The rows are grouped in 3 ways, from coarse to fine; each group lies inside one group of the grouping before and may be the whole of it.
The table, row by row:
c(0.3, -0.4, -0.2, -0.7, 0.1, 0.2, -2.5, -2.5, 0.2, -1.3, -1.9, 0.1, -1.0,
  1.0, 1.1, -0.1, -0.6, 0.5, -1.3, -1.3, -0.8, 0.9, -1.0, -0.9, 2.7, 0.4,
  -1.1, 1.5, 1.8, -0.3, 0.0, -1.0)
c(-1.3, 0.6, -0.7, 0.3, -0.8, 0.0, 2.1, 3.2, -1.5, 1.1, 0.7, -1.0, -0.1,
  1.3, -1.2, 0.6, -1.8, -2.2, -1.1, -1.2, 0.1, -1.1, 0.3, 0.8, -0.8, -0.4,
  -0.1, -1.0, -1.4, -2.1, -0.3, 0.0)
c(2.4, -0.8, 1.1, -0.7, 0.8, -1.0, 1.7, 0.9, 0.5, 1.4, 1.5, 0.4, 1.7,
  -1.4, -0.2, -0.2, 2.0, 1.1, 3.2, 1.9, 1.3, -1.0, 1.3, 0.4, -1.4, -0.7,
  1.8, -1.3, -0.5, 1.2, -0.2, 1.1)
c(1.8, 1.4, -0.3, -0.3, -0.5, 1.7, 0.9, -0.4, 1.1, 1.4, 2.2, -0.3, 0.4,
  -1.9, -1.0, 3.0, 3.8, -0.9, 2.1, 0.5, 0.1, -1.2, -0.1, -0.7, -1.4, 0.0,
  -0.3, 0.8, -1.2, 1.9, 0.8, 2.5)
c(1.2, 1.5, 0.2, 1.1, 0.1, 1.1, 1.1, 0.5, 1.8, 1.4, 2.0, 0.2, 0.4,
  -1.5, -1.0, 1.8, 2.6, -0.2, 0.8, 0.9, 0.9, -0.6, 0.9, -0.4, 0.2, 0.8,
  -0.2, 0.2, -0.1, 1.1, 0.9, 1.8)
c(1.5, 2.1, -0.1, 0.4, 0.0, 1.3, 0.6, 0.9, 1.4, 1.4, 2.0, 0.4, 1.0,
  -1.7, -1.8, 1.5, 3.7, 0.4, 1.6, 1.7, 0.7, -0.7, 0.5, -0.2, -0.2, 0.3,
  -0.2, -0.4, 0.5, 1.6, -0.3, 1.9)
c(-1.0, -1.1, 0.0, -1.0, -0.2, -0.4, -2.3, -3.1, -0.8, -1.4, -2.7, 1.1, -0.9,
  1.4, 1.5, -1.6, -1.4, 0.3, -0.6, -1.2, -1.6, 0.9, -1.7, -0.9, 2.3, 0.5,
  -0.7, 1.8, 1.3, -1.2, 0.5, -1.7)
c(-0.7, -1.5, -0.9, 0.4, 0.7, -0.2, -2.1, -2.3, -0.3, -1.7, -2.2, 1.6, -1.1,
  2.0, 1.0, -0.4, -0.9, 0.9, -1.5, -0.5, -0.9, 1.1, -0.7, -0.1, 2.3, 0.8,
  -1.6, 2.1, 0.3, -0.5, -0.3, -1.5)
c(-1.8, -0.5, 0.9, 0.2, 0.4, -1.0, 0.3, 2.0, -0.6, -0.1, 0.7, -1.4, 0.8,
  1.0, -0.2, -1.3, -2.1, 0.0, -0.6, 1.2, 0.7, -0.2, 0.3, 0.7, -0.8, -0.4,
  1.4, -2.7, 1.1, 0.1, -1.5, -1.3)
c(-0.3, -0.4, -0.6, -0.4, 0.3, 0.9, -2.2, -2.5, -0.3, -1.6, -1.8, 0.9, -0.5,
  1.2, 1.1, -0.7, -1.1, 0.6, -1.6, -1.5, -0.9, 1.0, -1.3, -0.6, 1.4, 0.6,
  -0.5, 1.5, 0.1, -0.5, 0.1, -1.3)
c(-0.3, -1.0, 0.7, -0.5, 0.2, -0.1, -3.0, -2.4, -0.8, -1.6, -1.6, 0.3, -1.4,
  1.7, 1.4, -1.4, -1.0, 0.8, -1.2, -0.9, -1.5, 1.2, -0.8, -1.0, 2.1, 0.5,
  -0.3, 1.5, 1.2, -0.5, 0.2, -1.3)
c(-0.8, -1.2, -0.4, -0.2, 0.4, -0.1, -1.7, -2.3, -0.1, -0.6, -1.6, 1.4, -0.7,
  1.6, 0.9, -1.3, -0.3, 1.6, -2.2, -0.7, -1.2, 0.3, -0.8, -0.3, 2.0, 1.5,
  -1.2, 2.1, 0.4, -0.8, 0.8, -1.5)
c(1.5, -1.3, 0.9, -0.7, 0.9, -0.8, 1.1, 0.5, 1.0, 1.6, 0.8, 0.3, 1.2,
  -1.3, 0.0, -0.7, 2.2, 1.5, 2.8, 1.3, 0.8, -0.8, 0.9, 0.7, -1.2, -1.1,
  0.8, -0.9, -0.5, 1.5, -0.4, 1.4)
c(-1.2, -0.1, 0.8, 0.2, -0.7, 0.2, 1.1, 2.3, -2.1, 0.2, 1.1, -0.8, -1.0,
  1.0, -0.2, 0.1, -2.7, -1.2, -0.2, -1.5, 0.1, -0.4, -0.1, 0.5, -1.2, -0.8,
  0.2, -0.9, -1.4, -1.5, 0.2, -0.6)
c(1.1, 1.1, -0.4, 0.0, -0.6, 1.0, 1.1, 0.3, 0.7, 0.9, 1.8, 0.5, 0.4,
  -1.6, -1.1, 2.0, 3.1, 0.3, 0.8, 1.4, 0.7, -0.4, 0.6, -0.3, -0.5, 1.2,
  -0.1, -0.3, 0.0, 2.1, 1.1, 2.2)
c(-1.1, -0.4, -0.7, 0.6, -1.0, -0.4, 1.5, 2.8, -1.1, 0.1, 1.3, -0.7, -1.0,
  0.5, -1.1, 0.7, -2.6, -1.5, -0.7, -1.5, 0.3, -0.9, 0.4, 0.4, -1.1, -0.5,
  0.4, -0.7, -1.3, -2.7, 0.1, -0.8)
c(-1.0, 0.2, -0.1, -0.1, -0.8, -0.4, 0.6, 2.1, -1.8, -0.3, 0.5, -2.2, -0.7,
  1.0, -0.9, 0.7, -2.7, -2.0, -0.3, -1.4, 0.3, -0.9, 0.7, 0.7, -0.5, -1.1,
  0.3, -1.0, -0.9, -2.0, 0.2, -0.6)
c(-0.8, 0.9, -0.4, 0.4, -0.6, -0.4, 1.4, 2.6, -1.4, -0.9, 0.6, -2.2, -0.6,
  0.3, -0.6, 0.6, -2.7, -2.3, -0.2, -0.2, -0.5, -0.5, 0.0, 0.7, -1.1, 0.0,
  0.8, -1.4, -0.9, -1.3, 0.5, -1.3)
c(1.0, -1.1, 1.4, 0.0, 1.1, -0.8, 2.2, 0.9, 0.8, 1.5, 1.4, 0.8, 1.2,
  -1.7, -0.5, -0.1, 1.7, 1.6, 2.9, 2.1, 0.4, -0.4, 0.6, 0.4, -1.8, -1.5,
  0.0, -1.9, -0.3, 1.3, -0.4, 1.5)
c(-1.4, -0.1, 0.8, 0.4, 0.8, -0.8, 1.0, 2.0, -0.7, -0.5, 0.4, -1.8, 1.2,
  0.1, 0.1, -1.9, -2.4, -0.1, -0.7, 1.4, 0.6, -0.4, 0.3, 1.0, -0.3, -0.6,
  2.2, -2.6, 0.5, -0.3, -1.1, -0.7)
c(-0.2, -0.1, -0.1, -0.2, 1.0, 1.0, -2.8, -2.6, 0.7, -1.2, -1.8, 0.5, -0.8,
  1.3, 0.6, -0.3, -0.2, 0.1, -2.3, -0.2, -0.5, 1.5, -1.1, -1.2, 2.3, 1.9,
  -0.4, 1.8, 1.9, -0.1, -1.2, -1.7)
c(-0.7, -0.2, 0.1, -0.7, -0.2, -0.8, -2.2, -3.0, -0.4, -1.5, -2.9, 1.2, -1.7,
  1.2, 1.1, -0.9, -1.8, 0.6, -1.1, -1.7, -1.1, 1.5, -1.0, -0.8, 0.9, 0.5,
  -0.7, 2.3, 0.8, -1.3, 0.5, -1.3)
c(0.9, 1.9, 0.3, -0.3, 0.2, 0.9, 0.1, 0.0, 0.8, 1.5, 1.6, 0.5, -0.4,
  -1.9, -0.6, 2.1, 3.7, -1.1, 2.0, 1.7, 0.7, -0.8, 0.6, -0.4, -0.8, 0.0,
  -0.2, 0.7, -0.3, 1.6, 0.6, 2.2)
c(1.3, -1.1, 1.7, -0.5, 0.9, -0.7, 1.7, 0.7, 1.5, 1.8, 1.1, 0.0, 1.0,
  -1.6, -0.2, -0.1, 2.6, 1.4, 1.6, 1.8, 1.0, -0.8, 0.6, 1.2, -2.0, -1.3,
  1.1, -1.1, -1.1, 1.6, -0.4, 1.3)
c(0.9, 1.1, -0.5, 0.5, 0.0, 0.5, 0.3, 0.9, 1.0, 1.6, 2.0, 0.5, 1.0,
  -1.9, -0.8, 2.3, 4.2, 0.5, 0.9, 0.5, 0.4, -0.6, 0.5, -0.4, -0.9, 0.7,
  -0.4, -0.7, 0.2, 2.1, 0.3, 1.3)
c(1.2, -0.4, 1.2, 0.2, 1.2, -0.8, 2.2, 0.4, 0.5, 1.5, 0.8, 0.4, 1.4,
  -2.0, -0.4, 0.0, 1.7, 1.2, 2.7, 1.8, 1.0, -0.4, 1.0, 0.9, -1.6, -0.9,
  0.8, -1.0, -1.1, 2.2, -0.3, 1.1)
c(-0.8, 0.0, 1.1, 0.1, -0.1, -0.8, 0.6, 1.6, -0.8, -0.5, 0.5, -1.9, 1.2,
  0.8, -0.2, -1.9, -2.6, -0.3, -0.8, 0.6, 0.1, -0.2, 0.1, 1.1, -1.1, -0.4,
  1.6, -2.1, 1.0, 0.3, -1.4, -0.6)
c(1.3, 2.0, -0.6, 0.6, 0.5, 0.4, 0.9, 0.5, 1.0, 0.5, 1.8, 0.6, 1.5,
  -1.5, -0.8, 1.9, 3.9, 0.4, 1.4, 1.8, 0.9, -0.5, 0.3, -0.8, -1.0, 0.3,
  0.2, -0.3, 0.2, 1.5, -0.1, 1.9)
c(-0.9, -0.8, 0.6, -0.2, 0.0, -0.4, -2.7, -3.0, -0.1, -1.8, -2.0, 0.5, -0.9,
  1.2, 1.5, -1.0, -1.0, 0.1, -1.0, -1.1, -1.4, 0.7, -0.9, -1.0, 2.0, -0.1,
  -1.3, 1.8, 1.3, -1.1, 0.2, -1.7)
c(0.3, 0.9, -0.6, 0.8, 0.1, 1.0, 0.8, 0.6, 1.2, 1.5, 1.0, -0.1, 1.4,
  -1.3, -1.5, 1.7, 2.5, -0.1, 1.2, 1.0, 1.5, -0.8, 0.9, -0.3, -0.4, 0.1,
  -0.2, 0.4, -0.1, 1.4, 0.6, 2.0)
c(-1.2, -0.2, 0.3, 0.1, -0.6, -0.5, 1.1, 2.6, -1.6, 0.2, 1.2, -1.5, -0.7,
  0.5, -0.1, -0.2, -2.3, -1.7, 0.2, -1.1, -0.3, -0.9, 0.6, 0.1, -0.4, 0.2,
  0.4, -1.4, -1.6, -1.6, 0.1, -0.4)
c(-1.0, -0.2, 0.1, -0.7, -1.1, -0.2, 1.0, 3.2, -1.9, -0.4, 1.2, -1.8, -1.0,
  0.4, -0.2, 0.7, -2.5, -2.1, -0.2, -1.5, -0.2, -0.7, -0.1, 0.4, -0.9, -0.4,
  0.3, -1.2, -0.9, -2.1, 0.7, -0.1)
c(-0.6, 0.1, -0.4, -0.2, 0.3, 0.6, -2.0, -2.6, -0.5, -1.0, -1.5, 0.8, -0.5,
  1.4, 1.0, 0.3, -0.6, 0.3, -2.2, -0.7, -1.3, 1.2, -0.3, -1.2, 2.0, 1.2,
  -0.8, 1.4, 1.3, -0.6, -1.0, -1.2)
c(1.8, 1.6, -0.3, -0.2, -0.5, 1.2, 0.4, 1.1, 1.0, 1.5, 1.9, 0.4, -0.1,
  -1.8, -0.8, 2.8, 3.8, -0.5, 2.1, 0.2, 0.5, -0.7, 0.3, -0.4, -1.4, -0.1,
  0.1, 0.6, -0.9, 1.7, 0.6, 1.9)
c(1.4, -1.4, 1.1, -0.8, 1.2, -0.5, 1.9, 0.8, 0.5, 1.6, 1.4, 0.4, 1.0,
  -1.8, -0.6, -0.2, 2.6, 1.5, 2.4, 2.1, 0.8, -0.7, 1.0, 0.6, -1.4, -1.7,
  1.1, -1.4, -0.5, 1.6, -0.2, 1.4)
c(-1.5, -0.8, 1.0, 0.6, 0.3, -1.0, 1.5, 1.2, -0.6, -0.3, 0.4, -1.8, 0.5,
  1.1, -0.1, -1.2, -2.4, -0.1, -1.2, 1.1, 0.4, -0.1, 0.4, 0.7, -0.9, -0.8,
  1.2, -3.0, 1.5, -0.3, -1.5, -0.5)
c(1.5, 0.8, -0.8, 1.0, 0.2, 0.4, 0.7, 0.5, 1.2, 1.2, 1.9, 0.2, 1.2,
  -0.8, -0.8, 2.3, 3.3, -0.1, 0.7, 1.6, 1.4, 0.3, -0.3, 0.0, -0.9, 0.7,
  0.3, -0.1, 0.1, 1.4, 0.5, 1.9)
c(-0.3, -1.2, -0.5, 0.7, 0.1, 0.0, -2.1, -2.3, 0.6, -1.5, -1.5, 0.4, -1.0,
  1.3, 0.8, -0.9, -1.1, 0.4, -1.7, -0.7, -1.1, 0.5, -0.4, -1.0, 1.7, 0.8,
  -1.2, 2.1, -0.2, -0.9, -0.6, -1.7)
c(1.1, -1.5, 1.5, -0.3, 0.4, -0.3, 1.3, 0.4, 0.8, 1.7, 0.7, 1.2, 1.3,
  -1.5, -0.3, 0.0, 1.8, 1.5, 2.8, 2.7, 0.6, -1.2, 0.8, 0.7, -1.8, -1.3,
  0.9, -1.6, -1.1, 1.6, 0.1, 0.9)
c(-0.9, -0.2, 0.5, 0.2, -0.2, -0.3, 1.2, 1.3, -0.5, -0.5, 0.3, -1.9, 1.1,
  0.5, -0.2, -1.6, -2.2, -0.7, -1.5, 0.9, 0.5, -0.4, 0.0, 1.0, -0.5, -0.4,
  1.4, -2.6, 0.6, 0.6, -1.2, -1.4)
c(1.4, 2.0, -0.4, -0.1, -1.0, 1.1, 0.7, 0.0, 0.0, 0.6, 1.9, 0.6, 1.2,
  -2.5, -1.2, 2.9, 3.3, -0.3, 1.8, 0.5, 0.9, -0.6, 0.5, -0.1, -0.4, -0.1,
  -0.4, 0.5, -0.4, 2.0, -0.2, 1.7)
c(0.9, -0.3, 1.1, -0.6, 0.4, -1.2, 1.8, 0.7, 1.0, 1.7, 1.0, 0.5, 1.2,
  -1.7, -0.3, -0.6, 2.5, 1.7, 3.5, 1.6, 0.2, -1.0, 0.9, 0.8, -0.6, -1.4,
  0.7, -1.2, -0.2, 1.9, -0.5, 2.0)
c(-0.1, 0.1, -0.3, 0.1, 0.3, 0.3, -2.4, -2.3, 0.4, -1.3, -1.4, -0.2, -0.3,
  1.2, 1.2, -0.8, -0.3, 0.3, -1.9, -1.0, -0.8, 1.3, -0.7, -1.1, 1.9, 0.9,
  -0.3, 1.5, 1.2, -0.3, -0.2, -1.1)
c(-0.8, -0.4, -0.5, -0.9, 0.2, 0.1, -2.3, -2.6, 0.0, -1.2, -2.2, 0.3, -0.3,
  0.3, 1.6, -0.4, -1.0, 1.4, -2.6, -0.8, -1.2, 1.0, -0.8, -1.3, 2.0, 1.8,
  -1.1, 1.7, 1.4, 0.4, -0.3, -1.5)
c(-0.9, -0.6, -0.8, 0.6, 0.1, 0.4, -2.3, -2.1, -0.1, -1.4, -2.0, 1.3, -0.8,
  0.7, 1.2, -1.3, -1.1, 0.6, -2.0, -1.2, -1.2, 1.6, -0.7, -0.2, 1.5, 0.3,
  -0.9, 1.9, 0.5, -0.9, 0.5, -1.8)
c(1.4, 1.5, -0.4, 0.6, 0.3, 0.7, 1.0, 1.6, 0.6, 1.5, 1.9, 0.2, 1.3,
  -1.1, -1.4, 2.2, 2.8, 0.5, 0.9, 1.1, 1.0, -0.4, 0.0, -0.5, -1.3, 0.3,
  0.0, 0.4, -0.3, 2.1, 0.2, 1.9)
c(-1.0, 0.1, -1.1, 0.5, -1.0, -0.3, 1.6, 3.0, -1.2, 0.1, 1.2, -0.8, -0.7,
  1.2, -0.6, 0.1, -2.7, -2.1, -1.0, -0.5, 0.1, -1.1, 1.1, 0.8, -0.6, -0.7,
  -0.1, -1.3, -1.7, -2.2, -0.1, -0.2)
c(2.2, 0.8, -0.6, 0.0, -0.5, 0.7, 0.9, 0.4, 0.1, 2.2, 1.9, -0.7, 0.4,
  -2.7, -0.9, 2.2, 3.6, -0.5, 1.9, 0.0, 0.4, -0.7, -0.1, -0.7, -0.6, 0.6,
  -0.3, 0.0, -0.5, 1.9, 0.9, 2.5)
c(1.8, -1.0, 1.3, -0.6, 0.5, -0.8, 2.1, 1.1, 0.5, 1.7, 0.7, 0.0, 0.8,
  -1.4, -0.6, 0.1, 2.5, 1.4, 3.1, 1.8, 0.7, -0.7, 0.4, 0.3, -1.8, -1.7,
  1.1, -1.3, -1.1, 1.5, -0.4, 1.8)
c(-0.9, -0.9, -0.8, 0.1, 0.7, 0.7, -3.0, -2.5, 0.3, -1.0, -1.5, -0.2, -0.7,
  1.2, 1.3, -1.0, -0.7, 0.8, -1.4, -0.7, -1.0, 1.6, -1.3, -1.3, 1.3, 1.0,
  -0.6, 2.0, 1.7, -0.2, -0.3, -1.6)
More rows, each followed by its group in each grouping:
c(-0.9, -0.8, -0.6, 0.6, 0.6, -0.4, -2.2, -2.2, 0.2, -1.6, -2.5, 0.7, -0.9,
  1.2, 0.9, -0.7, -0.9, 1.3, -2.0, -1.2, -0.9, 1.3, -0.8, -1.1, 2.1, 0.3,
  -1.3, 1.9, 0.6, -0.6, 0.0, -1.3) W C N
c(-0.7, -1.0, 0.2, -0.1, -0.8, 0.4, -2.2, -2.7, -0.6, -1.6, -2.0, 0.4, -1.3,
  1.4, 1.2, -1.1, -0.6, 0.2, -1.8, -1.6, -1.5, 1.6, -1.1, -0.9, 1.7, 0.6,
  -1.0, 1.8, 1.1, -1.0, 0.3, -1.3) W C L
c(1.6, -1.1, 1.2, -0.1, 0.9, -0.5, 1.9, 0.9, 0.0, 1.3, 1.6, 0.0, 1.3,
  -1.9, -0.9, -0.4, 2.3, 1.2, 2.9, 1.5, 0.8, -0.3, 0.9, 0.5, -1.7, -0.5,
  1.1, -1.2, -0.5, 1.0, 0.3, 1.1) T I G
c(-1.0, 0.3, 0.0, -0.6, -1.6, -0.5, 1.5, 2.9, -2.0, -0.6, 1.1, -1.2, -1.1,
  0.3, -0.2, 0.1, -3.6, -1.8, -0.4, -1.8, 0.3, -0.3, 0.3, 1.0, -1.0, -0.2,
  0.3, -0.9, -0.8, -1.9, 0.6, -0.5) R Z K
c(-0.8, -0.3, -0.3, 1.0, -0.9, -0.1, 1.6, 2.7, -0.8, 0.4, 0.2, -0.9, -0.6,
  0.8, -0.8, 0.2, -2.2, -1.9, -0.6, -1.5, 0.2, -0.3, 0.7, 1.5, -0.3, -0.4,
  0.4, -0.9, -1.3, -2.2, -0.1, -0.1) R X H
c(-1.3, -0.2, 0.7, 0.7, 0.1, -1.6, 0.7, 1.9, -0.5, -0.4, 0.1, -1.6, 0.9,
  1.2, -0.2, -2.0, -2.7, -0.9, -1.5, 1.4, 0.6, -0.5, 0.4, 0.9, -0.3, -1.2,
  1.9, -2.5, 1.3, 0.1, -1.2, -0.9) R V P
c(-0.1, -0.8, -0.2, -1.0, 0.8, 0.1, -3.0, -2.9, -0.1, -1.9, -3.0, 0.7, -1.5,
  0.9, 1.0, -1.0, -1.4, 0.2, -0.8, -2.0, -0.9, 0.8, -0.4, -0.7, 2.0, 1.1,
  -0.6, 1.6, 0.7, -1.0, 0.2, -0.9) W C L
c(-0.7, -0.6, 0.4, -1.0, 0.0, -0.1, -2.3, -3.4, -1.2, -1.6, -2.8, 0.2, -1.0,
  0.9, 1.2, -1.1, -1.1, 0.4, -1.6, -1.2, -1.6, 0.7, -0.9, -0.4, 0.8, 0.2,
  -0.7, 2.1, 0.1, -1.1, 0.1, -2.0) W C L
c(1.5, 1.8, -0.4, 0.5, -0.3, 0.5, 1.0, 1.1, 0.8, 1.6, 1.7, 0.3, 0.9,
  -2.1, -0.9, 2.3, 3.3, 0.5, 1.6, 1.7, 0.6, -0.6, 0.9, 0.0, -0.7, 0.1,
  -0.3, -0.1, 0.1, 2.1, -0.2, 1.5) T S A
c(1.6, 2.3, 0.3, 0.2, -1.1, 0.7, 0.5, 0.2, 0.4, 1.3, 2.3, -0.1, -0.4,
  -1.6, -0.9, 2.4, 3.8, -0.7, 2.2, 0.3, -0.1, -0.9, 0.6, -0.8, -1.1, 0.8,
  -0.1, 0.4, -1.6, 1.3, 0.5, 2.1) T S D
c(-1.5, -0.3, 0.1, 1.1, -1.2, 0.2, 2.2, 3.3, -1.0, -0.6, 1.5, -1.1, -0.5,
  0.8, -0.3, 0.5, -1.9, -1.7, -1.2, -1.1, 0.6, -1.2, 0.4, 1.0, -1.2, -0.7,
  0.3, -0.3, -1.6, -2.6, 0.0, -0.3) R X H
c(-0.7, -1.1, 0.0, -0.7, 1.0, 0.4, -2.7, -3.2, -0.8, -1.9, -2.8, 0.0, -0.8,
  1.2, 1.1, -1.3, -1.8, 1.0, -1.5, -1.2, -0.9, 2.1, -0.8, -0.1, 1.4, 0.3,
  -0.6, 1.9, 0.8, -0.5, 0.6, -1.4) W C L
c(-1.5, -0.2, -0.7, -0.1, -1.5, -0.5, 1.0, 2.2, -1.5, -0.3, 0.7, -1.4, -0.8,
  1.1, -0.4, 0.4, -2.3, -2.1, -0.5, -0.9, 0.3, -0.2, 0.6, 0.2, -0.8, 0.2,
  0.8, -1.0, -1.4, -2.3, 0.4, -0.2) R Z K
c(-0.1, -0.4, -0.1, 0.5, 0.1, 0.5, -2.2, -2.7, 0.1, -1.6, -2.2, 1.0, -1.1,
  1.8, 0.7, -0.3, -0.7, 0.4, -1.7, -0.8, -1.0, 1.1, -0.8, -0.1, 1.8, 0.6,
  -1.9, 2.1, 0.5, -0.6, 0.0, -1.3) W C N
c(1.0, -0.2, 1.0, -0.7, 0.8, -1.0, 1.2, 0.6, 0.4, 0.9, 1.4, 0.6, 1.1,
  -1.5, -0.6, -0.4, 2.7, 1.8, 3.3, 2.5, 0.7, -1.1, 0.6, 0.8, -1.6, -0.8,
  0.9, -1.5, -0.7, 1.8, 0.3, 1.0) T I G
c(-0.7, -1.2, -0.6, -0.3, 0.3, 0.5, -1.9, -2.3, -0.1, -1.5, -2.3, 1.1, -0.5,
  2.0, 0.9, -1.0, -1.0, 1.2, -2.1, -1.3, -0.9, 0.6, -0.8, -0.1, 1.5, 0.7,
  -1.3, 1.2, -0.3, -1.7, -0.3, -1.8) W C N
c(0.1, -1.2, -0.6, -0.5, -0.2, 0.4, -2.1, -2.8, 0.1, -1.5, -2.1, 0.9, -0.3,
  1.2, 1.6, -1.0, -0.2, 0.3, -1.4, -1.4, -1.5, 0.9, -0.6, -0.9, 1.7, 1.0,
  -2.1, 2.0, 0.2, -1.0, -0.1, -1.1) W C N
c(0.3, -1.5, -0.7, 0.1, -0.2, 0.5, -2.4, -1.7, 0.3, -0.9, -2.2, 0.9, -0.1,
  1.0, 0.6, -0.9, -1.1, 0.7, -1.8, -1.6, -0.9, 0.5, -1.1, -0.6, 1.7, 0.9,
  -1.3, 1.9, 1.3, -1.4, 0.1, -1.5) W C N
c(1.0, 1.7, -0.8, 0.3, 0.0, 0.9, 1.5, 0.7, 1.0, 1.7, 1.6, 0.6, 1.3,
  -1.8, -1.3, 1.7, 2.9, -0.3, 1.0, 1.1, 1.0, -0.7, 0.4, -0.1, -0.8, 0.0,
  -0.4, -0.4, 0.0, 2.3, 0.5, 1.7) T S A
c(1.3, -1.2, 1.0, -0.5, 0.7, -1.0, 2.0, 0.5, 0.3, 1.3, 1.4, 0.9, 1.1,
  -1.4, -0.6, -1.0, 2.1, 2.0, 3.5, 1.6, 0.4, -1.0, 0.6, 1.3, -1.6, -0.8,
  0.8, -0.8, -1.4, 1.6, -0.4, 1.1) T I G
c(1.1, 1.3, -0.1, 0.8, 0.0, 0.9, 0.6, 0.9, 1.5, 2.1, 2.3, 0.9, 0.9,
  -1.9, -0.9, 1.7, 3.1, 0.4, 0.5, 1.4, 1.2, 0.1, 0.3, -0.2, -0.6, 0.4,
  -0.3, -0.4, -0.7, 1.7, -0.1, 1.8) T S A
c(-1.2, 0.2, -0.5, -0.7, -1.1, 0.2, 1.6, 2.4, -2.0, -0.3, 0.9, -1.7, -0.6,
  1.0, -0.7, 0.2, -3.2, -2.1, -0.5, -1.2, -0.1, -1.1, 0.4, 1.3, -1.2, -0.5,
  0.8, -1.3, -1.1, -1.6, 0.7, -0.2) R Z K
c(1.2, -1.4, 1.4, -1.0, 0.9, -0.6, 1.6, -0.3, 1.2, 1.4, 0.5, 0.9, 0.9,
  -2.0, -0.6, -0.2, 1.9, 1.2, 3.0, 1.8, 0.5, -0.2, 0.7, 0.5, -1.5, -1.5,
  1.7, -1.5, -0.9, 1.6, -0.7, 1.4) T I G
c(-0.5, 0.4, -0.3, 0.3, -1.0, 0.1, 1.2, 2.3, -1.8, -0.3, 0.6, -1.7, -1.0,
  0.4, -0.7, 0.4, -2.3, -2.3, 0.1, -1.4, 0.0, -0.5, 0.7, 0.9, -0.7, -0.7,
  1.5, -1.3, -0.8, -1.7, -0.1, -0.4) R Z K
c(-0.6, -0.9, -0.2, -0.4, 0.8, 0.2, -2.9, -2.5, -0.7, -1.2, -2.7, 0.0, -1.5,
  1.0, 0.9, -1.0, -1.7, 0.6, -1.3, -1.8, -1.5, 0.8, -0.8, -1.5, 1.7, 0.7,
  -1.5, 0.8, 0.2, -0.5, 0.3, -1.2) W C L
c(-0.8, -0.7, -1.2, -0.2, 0.2, 0.4, -2.2, -1.6, 0.4, -2.0, -1.8, 0.9, -0.5,
  1.1, 0.8, -0.5, -0.6, 0.5, -2.1, -1.0, -1.3, 0.7, -1.5, -0.3, 2.0, 0.6,
  -0.8, 2.0, 0.6, -0.5, -0.5, -1.6) W C N
c(-1.0, 0.1, -1.3, 1.1, -1.6, -0.6, 1.8, 3.4, -1.0, -0.4, 1.2, -0.8, -1.0,
  0.8, -0.7, 0.5, -2.2, -1.8, -0.2, -1.3, 0.8, -1.0, 0.7, 1.1, -1.3, -0.4,
  0.6, -1.1, -1.4, -2.2, 0.2, -0.4) R X H
c(-1.3, -0.7, 0.5, 0.7, 0.4, -1.6, 0.7, 1.5, -0.9, -0.6, -0.3, -1.8, 0.6,
  0.7, -0.1, -1.0, -2.3, 0.6, -1.1, 1.6, -0.1, -0.1, -0.1, 0.2, -0.2, -0.7,
  1.4, -2.3, 1.1, -0.3, -1.0, -1.0) R V P
c(-1.3, -0.9, 0.7, 0.6, 0.5, -1.3, 0.9, 2.1, -0.8, 0.1, 0.3, -1.9, 1.0,
  0.8, 0.2, -1.6, -2.6, -0.6, -0.9, 1.9, 0.9, -0.4, 0.5, 1.5, -0.6, -0.1,
  1.4, -2.7, 1.7, -0.2, -0.8, -1.1) R V P
c(-0.3, -1.2, 0.4, -0.8, 0.8, -0.1, -2.4, -2.9, -0.3, -1.5, -2.4, 0.5, -1.0,
  1.4, 1.7, -1.6, -1.6, 0.1, -1.8, -1.8, -2.2, 0.3, -1.0, -1.1, 2.4, 0.4,
  -1.1, 1.8, 1.0, -1.1, 0.3, -1.1) W C L
c(-0.5, -0.2, -0.7, -0.1, 0.3, 1.0, -2.7, -2.5, 0.0, -0.7, -2.0, 0.3, -0.1,
  0.9, 0.9, -0.9, -0.9, 0.3, -1.6, -1.0, -0.8, 0.9, -0.9, -0.8, 2.2, 1.2,
  -0.9, 1.4, 0.9, -0.1, -0.7, -1.8) W C B
c(-0.3, -0.2, -0.2, -0.1, 0.7, 0.1, -2.2, -2.9, 0.2, -1.0, -2.6, 0.6, -0.9,
  0.4, 1.3, -0.6, 0.1, 0.2, -1.8, -0.4, -1.1, 1.1, -1.2, -1.1, 2.1, 1.1,
  -1.2, 1.1, 1.5, 0.2, -0.1, -1.0) W C B
c(1.1, 1.2, -0.4, 0.1, -0.1, 0.6, 0.2, 1.1, 1.5, 1.0, 2.0, 0.7, 1.2,
  -1.5, -1.1, 1.9, 3.0, -0.6, 0.9, 1.6, 0.7, -0.7, 0.6, 0.0, -0.6, 0.9,
  -0.1, -0.6, -0.2, 1.7, 0.2, 2.1) T S A
c(-0.9, -0.2, -0.6, 0.9, -1.2, 0.6, 1.5, 3.0, -1.2, 0.0, 0.9, -1.0, -0.3,
  0.9, -1.0, 0.7, -2.7, -1.6, -1.0, -1.6, 0.6, -0.4, 0.7, 1.1, 0.0, -1.0,
  0.6, -1.4, -1.7, -2.2, 0.8, -0.8) R X H
